rotation ticks, each row followed by its count of ticks:
The counts run from 0 to 512.
[ 61 129 181 129  84 150 110 110  92 124 149 134 167 136 132 139 173 153
 148 124 142 143 113 164 144  97 122 140 114 117 147 106 133  81 145  93
 111 175 100 159 116] => 369
[ 82 165 143 117 112 170 118 110 114  99 163 159 165 151 143 145 146 139
 127 189 135 160 148 138 130  90 157 115 117 122 142 127 150 106 193 106
 100 139 129 167  87] => 315
[ 62 170 125 150 103 168 122 112  87 106 179 118 164 124 138 136 158 138
 121 160 141 157 125 121 136 136 164 100 128 117 154 109 176 110 124 103
 124 139 135 171  95] => 172
[ 84 144 164  86  90 168 115 148 119 139 126 101 157 160 150 143 148 155
 167 156 148 119 130 134 137 115 172 121 133 112 161 139 167  72 129 128
 123 129 119 180 121] => 469
[103 162 148 116 102 175 120 116 120  95 157 170 106 166 171 154 157 176
 149 130 147 101 118 130 119 113 141 122 133 127 121 144 172 100 144 121
 138 135 118 191  85] => 486
[ 72 158 118  84 101 156 124 162 104 105 152 113 158 132 148 146 179 134
 138 167 154 140 151 111 156 130 143  93 134 130 162 137 163  93 140 141
 111 178 124 136 125] => 70
[ 99 153 135 104  73 157 119 127 123 120 132 180 162 183 130 138 143 163
 174 137 135 135 115 154 148  97 142 109 148 142 122 104 116  93 114 124
 134 199 151 130  90] => 20
[ 72 137 130  96 118 150 112 122 129  79 143 175 165 159 146 146 161 125
 117 184 134 162 143 133 143  80 145 123 111 126 117 124 130 112 184 123
 120 167 150 150  94] => 317
[ 91 134 168 110  81 148 110 149 129 117 168 141 136 129 162 114 175 143
 139 121 148 147 114 139 128 106 139 134  97 114 151 129 164  58 156 123
 130 187 185 150 133] => 241
[ 93 157 156 139 105 154 107  98 106 113 180 172 175 127 130 125 152 139
 147 169 137 166 122 163 138 103 154 117 136 144 135 108 135  97 171 100
 124 176 143 134  95] => 280
[ 99 143 158  97 110 161 143 148 120 110 153 149 122 177 171 159 177 167
 142 107 143 114 107 150 118 126 139 137 130 117 142 139 157  76 144 135
 127 139 123 155  76] => 361
[ 90 155 137 114 100 183 106 123  99 124 156 160 132 132 137 113 170 177
 151 147 174 119 146 130 122 109 114 105 150 151 127 134 162  84 121 130
 147 185 108 142  80] => 249
[ 92 135 144  86  59 152 120 138 130 111 133 149 151 172 146 139 165 135
 162 104 137 113 100 160 174 129 147 119 121 127 154 131 115  86 123 134
 130 202 126 130 121] => 501
[ 98 148 145 107 112 142 159 131 108 100 153 140 165 150 149 156 166 180
 167 167 131 159 163 164 121  91 141 105 144 132 128 100 160  95 143 100
  94 157 114 180 125] => 457
[ 68 139 115 101 132 168 145 131 117  81 125 153 137 162 171 140 190 149
 119 145 161 139 153 121 122 104 124 133 120 118 109 125 158 107 149 134
 148 165 141 161  84] => 87
[114 177 134 119 103 139 138 158 111 123 156 153 147 155 147 152 150 180
 159 147 138 126 114 125 114 143 171 103 152 142 132 102 182  90 113 135
 138 167 144 148  78] => 290
[ 96 154 131 119 105 137 112 131 120 102 169 178 163 129 144 132 171 129
 137 154 144 161 118 140 143 115 139 118 126 147 124 104 135 104 168 132
 139 214 168 121  90] => 282
[ 99 164 134  86 100 172 110 165 132 117 149 127 133 144 169 139 146 146
 140 168 158 119 142 106 135 123 172 104 129 124 150 153 185  81 141 149
 126 152 157 173 112] => 76
[105 143 142 117  55 167 103 110 143 120 140 175 151 143 135 127 136 150
 171 153 147 131 121 148 129 111 151 108 107 124 147 111 149  88 129 120
 172 183 168 168 140] => 382
[104 168 120 102 104 132 153 161 126  86 151 165 153 184 154 184 156 157
 153 135 113 118 106 120 137 135 156 102 136 131 134 105 159 105 131 141
 107 162 137 167  93] => 58
[ 78 135 125 102 104 153 135 110 116 103 121 153 146 140 154 117 192 144
 148 142 166 137 148 146 117 124 141 132 124 136 120 116 142  88 138 134
 185 196 163 134 100] => 122
[ 75 143 159  85  95 170 129 122 102 113 146 127 144 169 159 149 177 138
 158 125 137 120 131 168 157 108 151 126 148 135 158 140 123  88 148 127
 106 150  91 140 100] => 232
[125 155 160 115  65 160 108 119 141 124 152 176 162 167 123 150 123 151
 165 175 135 150 109 153 128  93 157 109 120 133 148 104 133  80 163 112
 135 165 146 145  99] => 150
[ 67 164 103 112  99 186 135 145 100 112 144 102 171 162 133 147 171 140
 122 156 152 138 143 101 149 137 153  85 133 132 160 118 167 107 117 130
 123 150 112 140  84] => 302
[ 91 151 143 123  87 178 142 125 103 122 158 129 131 170 156 138 166 166
 138 100 142 114 101 136 120 144 151 122 139 109 148 117 173  72 103 120
 142 133 135 159  76] => 130
[ 90 153 141  96 114 115 129 165 135  96 131 168 146 181 170 171 164 152
 149 137 132 124 114 116 142 115 163 127 127 128 110 120 153  98 145 155
 127 188 140 167  92] => 324
[118 154 122 125  82 174 134  98 118 110 168 154 145 132 142 133 163 161
 158 161 165 132 144 150  96 133 151  92 111 136 160 113 189  90 148 116
 157 163 133 156 123] => 385
[ 81 186 105 125 103 185 111 126  92  95 166 150 147 153 141 137 151 140
 136 163 132 136 140 115 164 120 145  87 155 135 133 133 150 121 127 117
 102 147 126 158  79] => 178
[ 97 138 160 116  90 166 113 100 123  95 136 187 135 182 158 149 142 161
 164 125 121 117 112 157 123  91 145 142 122 106 109 111 149 103 141 103
 142 146 142 197  99] => 488
[ 62 125 151 117  79 147 107 136 108 104 147 140 157 132 143 135 185 138
 136 117 154 144 123 125 152 112 104 139  99 119 142 125 133  80 133 124
 123 220 125 139 125] => 371
[133 177 140 119  74 176 118 138 143 123 180 171 138 163 141 155 130 170
 154 151 137 134 105 132 118 119 143  93 120 138 160 136 159  79 157 124
 112 153 124 143  87] => 148
[101 159 134 111  92 182 129 103 125  97 137 164 128 171 160 153 140 168
 171 144 129 112 137 149 124 110 158 114 130 121 125 125 169 105 133 112
 131 122 119 200 114] => 220
[ 48 150 148 137 109 165 100 105  95  98 164 125 180 140 142 137 149 122
 119 174 133 163 127 137 154 106 181 129 123 117 140 126 150 117 164  95
 119 136 139 177  99] => 440
[ 50 154 104 129  94 165 108 120 107  80 143 149 170 150 133 131 163 114
 119 151 138 161 135 112 165 122 149 108 122 117 123 117 140 129 124 111
 132 177 170 149 107] => 175
[ 69 142 116 100  93 170  92 125 125  89 119 177 138 169 152 144 149 145
 155 152 146 111 145 117 156 101 141 117 127 118  98 139 141 120 116 130
 153 169 143 193 108] => 216
